Each path below is one point turned by a fixed rotation once a step. After each direction that follows a path, write how fast that rotation turns it, in deg/step (0 if it stays still).
Each turn is a multiple of 5 degrees from 10 to 175, or 0.
Each row of a path follows its step; steps can be skipped.
Path 1:
step 3: [ 17   4   8  10  20   8 -11   8 -40   8  10   8   5  13 -10 -24   3  28
  19 -23 -16 -18  18  -1 -20  -4   1 -22  -1 -21  20 -13  40 -13  12 -41
 -22   3  10 -21 -34 -28]
step 6: [ 13   8   7  17  30 -29   3  29  -3  20 -27 -11 -30  10   8  13   4  12
 -13   1   9  -3  52  19  -6 -16  11   2 -49   9  22 -12 -26   1  13  17
  26 -19  -7  -5 -17  -9]
step 8: [ -8  20  38  18   4  -6  30  13   9 -31 -14  25  -3  -2 -15  -6 -28  24
  -6  -7 -20 -13  -9 -23  -6   6  25 -45   2  -2   1 -38 -23 -13 -18  20
 -27   9  20  -7 -11  19]
step 10: [ 14  11  12   8  -8  -5  -3  -2 -16 -33 -34  29  13  12   2  17 -14  -5
   9 -17  17  -3  37  16   2 -11  12  22 -63   6  -3 -13  10 -16  18   3
  10 -28 -25   4 -21 -14]
step 11: [  7 -41   5  25  12  15   2  21 -15 -30 -19  -2 -16   9  38  14  11  29
  17  16 -22 -29 -12   5  18 -14   2  -9 -11  -2 -12   3  -1   4  18 -47
   3   2  18 -24 -31 -15]
step 12: [ 15  12  38  31  14 -18  10  28 -26   1 -16  -8 -21  22  -8  19 -26   1
 -10   6  -7  -6  21 -13 -27  10  -1 -13 -16 -13  23  11 -47  11 -17   2
 -22  25  18  -9 -12  22]
step 13: [-12   9   5  51   7  16 -17 -25   7  16   9 -11  10  26 -34  23  21  35
 -23 -17 -23  33  12  -9 -12  -8  -5 -10  -3 -11 -10  -4   9  -6  -2   2
  -2 -14 -11 -32 -33  11]
step 16: [ 11  -4  29  25  -2 -30  16  18   4 -32 -11  13 -26  39 -18  29 -24 -19
 -17 -11  -3 -27  16 -31 -23   2  -3   1 -37  10  -4 -10  16   0   3  -8
 -11  12 -19  25  -7   9]
Directions:
[  7   5  -1   5 -16  14  -4   5  12  -6  -1   2  -7 -10   2  -3  -4   4
  -2   3  -2  -5  -5   6  -1  -1  14  -5  -3   1  -5   5   2   9  -1  -3
   0  -4   3  -9   7   6]
115
[-11 -12  -8  -2   8  -3   6  -2   4  -8  -4  11  -6  -6  -3   3   3   9
 -10   9 -11  -6  -5  -6   6  -2   8   1   2   0   4 -10   3  -3  -2   0
  -7  -3   2  -2   6 -10]
125
[ -1 -13  17  -1  -2  -4   4 -10   6   3   2  -3 -14  -1   3   0  -7  -5
  -2   8   1   2  -8  -7  -2   6  -6  -6  -4   0  -6   6  -4   0 -12   7
 -10   3  -1   2  -3   6]
100
[ 10  -5   5   4  -3   0  13  -3   1   0   6   1   1  -4  -7 -14  -6   1
  -5 -17  -4  -3  -1  -6   9  -3   1   1   5   9   4   0  10  -5   4   7
   5  -7   7   8   0   5]
55
[ 10  -4  -4  -3   4   3   0  -9   6   6  -6  -3   0   0   7   4 -13   3
   9  10   5   1  -1   1  14  -3   3   5  -7   1   5  -2   1  -9   0   4
  16  -2 -13  -2   2   1]
80
Path 2:
step 1: [ -4  11  -7  -3   4  -1   5  30 -24   5 -23 -18   3  13   8  -8   4 -42
  -1   2  29 -43 -30   8  14  -2  29 -62  -3  -3 -27  33  11 -14  34 -12
  13   3 -29 -25   3  -3]
step 3: [ 37 -31 -25 -10 -37  18  -5  43   7   3  15   1 -14   1 -46 -15 -12  15
  -2  -9  32   4  39  16  -4  16 -11   9  -8  22   8 -23  18 -30  21 -29
 -19  13 -26  -8  18  -4]
step 6: [  9 -11  25 -18  -6 -15  13 -34  25 -21  -1  51   7  28  -6  44  -4  23
  -6 -39   5   6  23  -9 -24  -1  -2 -29  -9  30  40  -3  -3   9  10  -5
  17  22  -9  14  -2  33]
step 7: [  7 -28   3 -19   5   0  -1 -32 -12   8  26 -38  18  32  -7  41 -20  16
 -36  23  24   5   9 -35  13 -37   8  -6   2 -18  16   2 -19 -22   0   4
  28 -11  36  -7 -32  -1]
step 10: [-14   8 -41 -24   9 -29 -15  -6   7   6  29  -8 -20  -3  -8  12 -52 -11
   8  -9 -25 -29 -48 -16  -7 -10  16 -14  13  -7 -21  27  -8  32 -17  32
  14   3  18   0  29  -5]
step 12: [ 14  25 -24 -45   1   9  -7  50 -14  14 -12  33  -5  13  16 -12  28  10
 -27  44  14   4 -14  15  -6  -2   5  -3 -17  24   0  29 -11  14 -24  -8
 -39   7 -11  18  21  15]
step 14: [ 18 -29  13  -1   3  -2 -15 -30  26  -9 -15  40 -28  19 -12 -46  15  43
  48 -12 -13   7  11  11 -14  19   5   5  27  17 -15   0  11  14 -12 -17
 -24 -35   1 -10  -2   2]
step 15: [ 22  -5  44   0  19   3   7   7  16 -44   8   2  17  10  -4  -3  52  20
  21  10  20  21 -19 -47   1 -14  40   9 -21 -10 -34  -2 -11  -3 -13 -27
   5   8  15  -2  -5  32]
Directions:
[  5   3   1  -2  -9  -2  -2  -7 -11  -9  -6   6   6   2   9   6  -3  -8
  -5  -1   3   1   0   7  -9 -14  -6   5  10  -6   2  12  -3  -7   3   0
  -7  -2  -4  -8   4  10]
65
[ -4  -5  -5 -10  -6   4  15  -7  -4   1  10   4  -3  -7  -3   2   0   7
   0  -7 -15   1  -3   0   4   6 -10  -2  -6  -1   7   3  -6   7  10   0
   2   0  -6  -9   9   4]
100
[ -7   1  -9   1   7  -3  -7  -2  -2   1  -1 -10  -1   4 -10   8   3 -12
   5  -1   0  -2   1  -6   1   3  -9   3  -8   3 -13   0   6  -9  -4   9
   1  -4 -12  -7  10   9]
45
[  8  -1  -3   0  -1   0   5   8   4   8   3  10  -1   4  -4   8  10  -4
 -12  -1  13   2  -7  -1  -8   9   4   2   1  -4  -7  -3   1   8   6  -1
   5   5   4  -5  -2  17]
125
[  0  -7   1   8  -9   5 -10  -1  12   3 -11  -5   4 -11   2  -3  -5  11
   4   0   3   0   0   8  -4   9 -12   0  -4  -1   0   7  -4   4  -9   5
   5   3  -2  -7  -8   8]
125
[  3   5   4  11   4  13  -2  -1  -3  -4   1  -8  -9   3   0 -11   8  -3
  -2  -7  -1   3  -7  -2  -3   1   4   6   0  -1   0   9  -2  10  -6 -17
   1  -6 -12  -6   2  -2]
20
[  4  -1  -1   6 -10   0 -10  -9   8  -3  13   4  -1   8  -2   4  -3   3
  12  -3   0  -8  -4  -5 -12   4  12   2   0   9   6   1  -1  -6   2   0
   5  -2  10  -8   8  -2]
90
Path 3:
step 0: [  5  33 -25  -5 -16  18  -1  14 -44 -27 -23 -15  -2 -28  -5 -14  16  38
  26 -36   0  20   0   1  13  -6   2  11  -1 -30   2   5  18  20   6  -9
   9  21 -29  29  17  13]
step 3: [ 14  20 -11  12  13 -12  -5  16  -7  -5  -7 -11 -20   1   7   3  27  11
  -5 -42  -7  -4  -1   2 -24   5 -18 -10   4 -53   5   7  24  12 -20 -32
   7  37  -2 -44 -39 -13]
step 4: [  2   3 -35   7 -31  24  -6 -12 -51   6 -35  -4 -13 -40   7  14  -8   3
   6 -31  12  -7  -6 -10  -1  -2  34  12  10  -7  25 -25  21 -19 -20 -23
 -16  15  -8   0 -16  -4]
step 7: [  0  23 -28  -5  21  52  -8   6 -11 -10 -19 -18 -32 -12 -36  -3  33   4
   7   3 -33  -4 -12  21  -9   9  -9   8 -14 -18 -10  -7  25   1   1  -1
 -13  23 -25 -17 -31 -30]
step 10: [ 12  48 -28  12  15 -15   8   5  -9 -26   7   8 -18 -18   6  19  22  14
   0   1  25   8  15 -20  -8  -3  27  34  15 -45 -33   9   5 -17  12  22
   8   4 -24 -20 -17 -15]
step 12: [ 28  10 -10  -5 -17 -17 -14   1 -39 -10  -4 -24 -35 -12  14   0 -21  -9
  15 -35  -2   8  -8 -26  -3  -8  48 -13 -10  -8   6   5   2 -18 -43 -39
 -22   9   5  -9  22  -9]
step 14: [  9  16 -24  36  12  -3  24   3 -17 -14   9  -6 -27 -32   0  22  12  12
 -21  14  -5 -11 -23 -10  14  30   3  38 -11 -16  19  -3   6 -35   9 -31
  31  11 -14 -23 -33  -3]
step 16: [ 15  24 -28  16  12  16 -14   1 -11 -17  -6 -25  17  14 -10   6 -12 -11
  28  15 -24 -19 -29 -22  -9  -8  49  14  -7  12  -5  25   0  -1 -35 -14
 -26  16 -38   9  10 -16]
Directions:
[  7   5   8   0 -10  -6  -5   3  12  -3  -2  -7  -7  -6   2   1 -17   5
  -3   4  -9  -5   0   3  -7  -2   9  12   5  -4   8  11  -1  -8   8   0
   0   4  -4  -1   2  -2]
175
[  8   7  -2   9 -15   2   7  -2  -3  -6   2   3  -3   4  11   5   1  -5
   5  -8  14  -9  -7  -1   5  -6   3  -1  -5   2  -6   1  -1  -5  15   0
  -7  -5   4   6  -2   0]
170
[ -3  -1  -3  -5  -9   5  -8 -12  -3  -9  13  -5   6  -7  -4   1  -4   2
   0  -7   2  -5  -1  13  -4  -7 -11  -1  -1  -2   1  -5   6  -5  -9  -7
  -6   2  -9   2   8   4]
95
[ -4  -4  -5  -6   2  -3   1  -6  -6  -1 -15 -11  -7  -1  -4   6   1  -4
  -1 -12 -11 -11   2   2   3  -7  -2  -2   3  -4   0  -7 -13   7  10  -2
   5   7  -1   8  -1   1]
95
[ -1 -10   6  -7  -5   1   4   4  -7  -1 -15   8  -1  -4  -9  -6  -7   0
   3   0   3   2  -3   7   8  15   7   1  -3  -2  -3  -4   3  -4   2  -8
 -16   4   0   2   2   9]
100
[ -3  14   3  -3   0   8  -2   6  -6   5  -2  11   1  -1   1  -8  -8  -7
   4   2   6   2   0   8  -8 -10  -7  -3   1  -5  11   1  -2   3   1   2
   6  11   9   8  -8  10]
10
[  4  -3  -2  -1  -2 -13   1  -3   2  15  -6   0  -3   2   2   8   3  -4
   0 -12   7   9  -3   3  -9  -4  -1   8  -1   7   6  -7   0 -11  -5 -12
   4   0   4 -12  -3   7]
40
